128 stands for zero in the data rows.
Here are some numbered points:
[175 143  75 125 141  86  93 102 189 155 109 139 162  92 108 118  53 144] 0
[211 128  14 167 186  91  71  87 225 195 114 156 139 113  98 178   0 114] 1
[143 108 193 136 117 136 116 121 148 145 138 150 104  95 140 130 163 123] 2
[116  92 218 166  74 150 184 192 105 137 188  38  67 129 113 158 158 172] 3
[175  86  60  90  71  92 118  62 148 139 109 166  65 101 132  99  89  83] 4
[160 144  36 147 176 110 107 105 148 155 106 149 200 105  63 112  48 151] 5
[145  96 110 125  62 134 166  64 114 115 129 168 155  96 176  78 152 110] 6
[131 121 141 147 118 194 179  91 143 159 135 156 155  58 127  83 173 137] 7
[ 51  56 164 101  83 126 163 129  31  54 112  59 112 137 103  65 229 112] 8
[ 98 144 171 134 104 188 115 132  92  89  81 120 190 116 204  71 216 119] 9
[147  75 179 205  70 193 155 138 118 182 138  19 139 174 143 145 157 189] 10
[131  77  92 188 105 255 255   0  61  78  98 175 149  34 255  35 255 145] 11
[134  93 123 179  88 134 180  84 155 173 167 110 145  88 170  89 180  88] 12
[126 112 154 140 114 117 120 161  73  92  91 120  62 179 128 132 107 133] 13
[185 128  93 231 154 176 176  94 170 167  95 134 105 130 212 130 111 179] 14
[ 80  93 115 152  67 119 142 158  65 134 198  83 164 146 134 134 125 120] 15
[109 116 127 133 176 142 156 112 144 172 150 151 142 125  21 198  96 158] 16
[174  88 112 167 112 188 159  93 154 132  75 121 129  71 182  65 154 144] 17
[175 149 128 108 142 116  98 173 124 139 142 156 112 185 134 172 105  73] 18
[ 83 147 107  90 148 107  87 181 128 112 101 118 166 142 138 105 151 136] 19
[190 142 119 163 132  87 112 138 172 158 145 135  81 108  71 168 115 116] 20
[214 158 129 128 172 161  70 111 182 176 103 163 110 108  99 133  98 125] 21
[ 83 120 125  96 125  96 158 161  81 107 187 153 136 142 103 166 133  92] 22
[ 35 224 183  59 231 102   0 209 134 108  98 103 166 200  42 120  73 118] 23
[183 106 110 134  77 182 109  61 154 162 125 118 167  27 188  70 144 158] 24
[ 69 168  73  82 156  94  65 139 113 108 157 152 122  93 122 116 106 113] 25
[ 79 141 156 160 146 121 150 120 107 107 134 106 193 197 119 129 167 155] 26
[ 91  99 147  47  80  82 178 148  57 108 181 151  82 156  62 166 140  44] 27
[ 88 234 151  31 222  40   0 255 209 100  69 156 192 227  16 198   0  97] 28
[194 123  83 184 117 242 249  73 102 111 108 185  67  70 243 110 239 182] 29
[145 144 142 168 153 177 140 115 170 131 124 139 142  78 144 106 130 193] 30
[194 153  93 127 137 104  67 123 192 107  99 170 140 128  95 148  52 127] 31
[125 146 201 100  84  68  38 172 138  96  91  86 133 172 193 123 102  53] 32
Which point above is nearest to each new point, looking only along the 4 directions in which the numbered points spread most? Its number follows each.
[156 153 112 104 209 187  84  75 214 145  60 204 199  77  77  51  94 142] 5
[192 110 142 138 142 161 144 160 120 129 107 141  69 159  91 157  82 130] 16
[142 127  99  81 118 143 107 105 129 112  49 195  90  78 181 108 126 121] 6
[ 33 178 148  59 190 153  77 133 126  87  91 150 207 127  85  92 183 134] 19
[159  98 176 123  61 106 164 107  98 107 117 118  59 177 200 138 139  93] 15
[107 108 117  99 120 117 164  57  88  93 134 144  79  77 167 134 157 151] 6
[164 132 135 130 106 169 121 147  98 140 156 132  77 139  55 134 110 137] 16
[ 81 159 190 111 110  87  87 223 144 123 151  69 131 171 145 135 171 141] 26
[143 128  83  85 141 132 130 136 116 129 162 179 144  69 146 131 121 155] 2
[ 62 172 104 115 179 130  52 140 112 103 109  92 218 118 109  75 152 194] 19
[193 167  84 137 146 221 104  73 211 136  59 157 103  76 182  44 182 153] 24
[162 112 136 109 134 149 105 135 124 136 118 152 138 136 164 150 129 118] 2
[ 78  92 191 118 111 117 184 163  91 112 163  86 107 163 104 158 170 127] 15
[109 128 128 140 173 145 143 139 127 138 128 120 173 114  74 140 107 171] 2
[125 126 112 136  86  85 124  71 133 141  54 109 196 180 125 139  64 130] 18
[173 141 152 170 132 160 134 181 116 127 168 102  82 105 141 113 136 119] 2
[162 105 112 198 127 254 207  83  62 124  86 159 100  64 255  85 218 134] 29
[ 92 124 158  60 130 100 119 146 179 142 125 144 115 172  62 169  75  95] 18
[165 126 148 117 102 124 134 152 143 158  90  88 110 167  84 150 103 123] 16
[ 75 100 163 121 119  87  81 147 131 121 117 118 172 181  85 147 107 109] 32
